[[-25  25 -28]
 [-29  26 -33]
 [-22  19 -21]
 [-24  32 -24]
 [-39  28 -26]
 [-34  35 -21]
 [-29  31  -9]
 [-43  23 -13]
 [-20  35 -15]
 [-29  31 -30]]
->
[[-25 -28]
 [-29 -33]
 [-22 -21]
 [-24 -24]
 [-39 -26]
 [-34 -21]
 [-29  -9]
 [-43 -13]
 [-20 -15]
 [-29 -30]]

[[ 44  40   2 -32]
 [  8  -5  36  -4]
 [-16 -21  22 -27]
 [  8  -1 -12  10]
 [  8  -6  42  -8]]
->
[[ 44   2]
 [  8  36]
 [-16  22]
 [  8 -12]
 [  8  42]]

[[ -9 -13 -12  -4   9  -4]
 [-17 -13 -14  17  15  -3]
 [ -5 -22   3  11  34   9]
 [-26 -14  11   3   1 -10]
 [-13 -15   0  13  15  -8]
 [-23 -20   7 -18  24   1]
 [-16 -19  -8  15   5  -4]]
->
[[ -9 -12   9]
 [-17 -14  15]
 [ -5   3  34]
 [-26  11   1]
 [-13   0  15]
 [-23   7  24]
 [-16  -8   5]]

[[  5  -3  -5  -2 -11   5   8  -2   8   0   4 -12]
 [  1  -3  -9  -5  -6   6  17   3  15  -5   3  -9]
 [ -4  -1 -26 -13  10  16  24  20  19  -9   1   4]
 [ 16  -1 -20   3  -9  24  -9   9  -5  -1  -4 -11]
 [  2   5  11 -15   3  -1  36  -3  -4 -13 -12   2]]
->
[[  5  -5 -11   8   8   4]
 [  1  -9  -6  17  15   3]
 [ -4 -26  10  24  19   1]
 [ 16 -20  -9  -9  -5  -4]
 [  2  11   3  36  -4 -12]]

[[ -7  -2  -2  -4  -3  25  -7  -7   2  -7 -10]
 [-11   0   0  -3  -2  34 -11 -11   6 -12 -14]
 [-21  21  21  29  22 -25 -20 -21  11 -20  -6]
 [-12  -1   0  -4  -2  36 -11 -12   6 -12 -15]
 [-13   9  19  13   8  -8 -14 -13  22 -12  -2]]
->
[[ -7  -2  -3  -7   2 -10]
 [-11   0  -2 -11   6 -14]
 [-21  21  22 -20  11  -6]
 [-12   0  -2 -11   6 -15]
 [-13  19   8 -14  22  -2]]

[[  1 -18 -18  -8   0 -26  -9  -7  37 -18   4 -28  -3 -29  17]
 [  7   1  27 -10   5  10  37  -5   2   4 -13  -4 -17  19   6]
 [  1  -9  -5  -6  -6  17  -8   9   3   6  -5 -26 -12 -21  -6]
 [ 10   1  11   3 -19 -17 -10 -12  21 -19  12  -3 -32  26  -5]
 [-12   9  -3 -12   3  -1 -21   8  -2   6   0   7  11  -4  -5]]
->
[[  1 -18   0  -9  37   4  -3  17]
 [  7  27   5  37   2 -13 -17   6]
 [  1  -5  -6  -8   3  -5 -12  -6]
 [ 10  11 -19 -10  21  12 -32  -5]
 [-12  -3   3 -21  -2   0  11  -5]]
---
[[-36 -46 -20]
 [-17 -27 -36]
 [-26 -30 -14]
 [-25 -31   0]
 [-21 -42  -1]]
->
[[-27 -36]
 [-30 -14]]

[[-24 -21 -35]
 [-37 -11  -1]
 [-34   0  -5]
 [-34 -12 -37]
 [-24  -5 -11]]
->
[[-11  -1]
 [  0  -5]]

[[ -9  41   5]
 [ -6 -18 -39]
 [-27  -5   7]
 [-19 -10   5]]
->
[[-18 -39]
 [ -5   7]]

[[  0  21   3  -7  22]
 [ 18   1   9  -6  17]
 [ 34   1   3  -3   0]
 [-13  17  10   6   8]
 [  2  18  22   5  19]]
->
[[1 9]
 [1 3]]

[[ 24 -21 -30  30]
 [-32  29  36 -35]
 [ 22 -20  -2   2]
 [  4  -4 -40  40]
 [-22  19  -8   8]]
->
[[ 29  36]
 [-20  -2]]

[[ 39 -10 -13   8  10]
 [ -3  13 -23   0  -3]
 [-11  14 -14   4   1]
 [-19   9 -12  -8 -14]]
->
[[ 13 -23]
 [ 14 -14]]
---
[[-2 34 12]
 [-1 36 12]
 [-2 34 12]
 [-2 34 12]
 [-1 36 11]]
->
[[-2 34]
 [-1 36]
 [-2 34]]

[[-32 -24  -9  17]
 [-16  -8  19  10]
 [ 34   1   1  -3]]
->
[[-32 -24]
 [-16  -8]
 [ 34   1]]

[[ 29   3  10 -10]
 [ 11  -1 -27 -14]
 [-33 -25  12 -21]
 [  9 -31  19 -37]
 [  0   3  18  17]]
->
[[ 29   3]
 [ 11  -1]
 [-33 -25]]

[[-40 -15  10]
 [ 13 -19  -2]
 [-11   7  23]
 [-15  -9  -1]]
->
[[-40 -15]
 [ 13 -19]
 [-11   7]]

[[  2  22  27  18]
 [-17   3  30  36]
 [ -5 -26 -14  14]]
->
[[  2  22]
 [-17   3]
 [ -5 -26]]

[[ 19  43]
 [  8 -28]
 [-26 -37]
 [ 26   7]]
->
[[ 19  43]
 [  8 -28]
 [-26 -37]]
---
[[ 17  10 -25  -8 -24]
 [ 24 -22  -2  -5 -18]
 [ 11 -18   6 -12  -6]
 [-44  19  25  14  43]
 [-36  16  20  12  35]]
->
[[ 24 -22  -2]
 [ 11 -18   6]]

[[ 40   9  14]
 [  8 -23   8]
 [ -5  16  37]]
->
[[  8 -23   8]
 [ -5  16  37]]

[[ 35   3  -1]
 [ -1  11   5]
 [-19  -3   2]
 [-14  -4   2]]
->
[[ -1  11   5]
 [-19  -3   2]]

[[  3 -24 -13   5   0]
 [ -2 -10 -21  -3  24]
 [-11   7  25 -11  -7]
 [ 34 -12   2  34 -18]]
->
[[ -2 -10 -21]
 [-11   7  25]]

[[ 22 -40  16   1]
 [-31  -3  33   2]
 [ 16  29 -41 -10]
 [ 42 -40  -4  -3]
 [  4 -43  32 -10]]
->
[[-31  -3  33]
 [ 16  29 -41]]

[[ 44  17  -8   9]
 [ 25  18  -8 -11]
 [  8  -4  34 -13]]
->
[[25 18 -8]
 [ 8 -4 34]]
---
[[ 40 -36 -10]
 [ -6 -32  41]
 [-41 -41 -10]]
->
[[ 40 -36]
 [ -6 -32]
 [-41 -41]]

[[ -9   9  19 -26  -4]
 [-14 -45  18  28  10]
 [ 12   4 -25  18   1]
 [ -3  31  -4 -27 -13]
 [  2 -27  40  -6  12]]
->
[[ -9   9]
 [-14 -45]
 [ 12   4]]

[[ -2 -17  -9]
 [ 12 -33 -26]
 [  0   7 -18]]
->
[[ -2 -17]
 [ 12 -33]
 [  0   7]]

[[  0 -35  28 -14  13]
 [ 14 -24   5 -20  -9]
 [ 24  11 -35  -7 -33]
 [ 12 -15   0 -16 -10]]
->
[[  0 -35]
 [ 14 -24]
 [ 24  11]]

[[-22 -22  30]
 [ 30 -32  22]
 [  7 -31  34]
 [  6 -38  39]]
->
[[-22 -22]
 [ 30 -32]
 [  7 -31]]

[[  3  -2 -17]
 [-34   0  23]
 [-19  -9  23]
 [-19  -6  10]
 [ 33  11 -31]]
->
[[  3  -2]
 [-34   0]
 [-19  -9]]
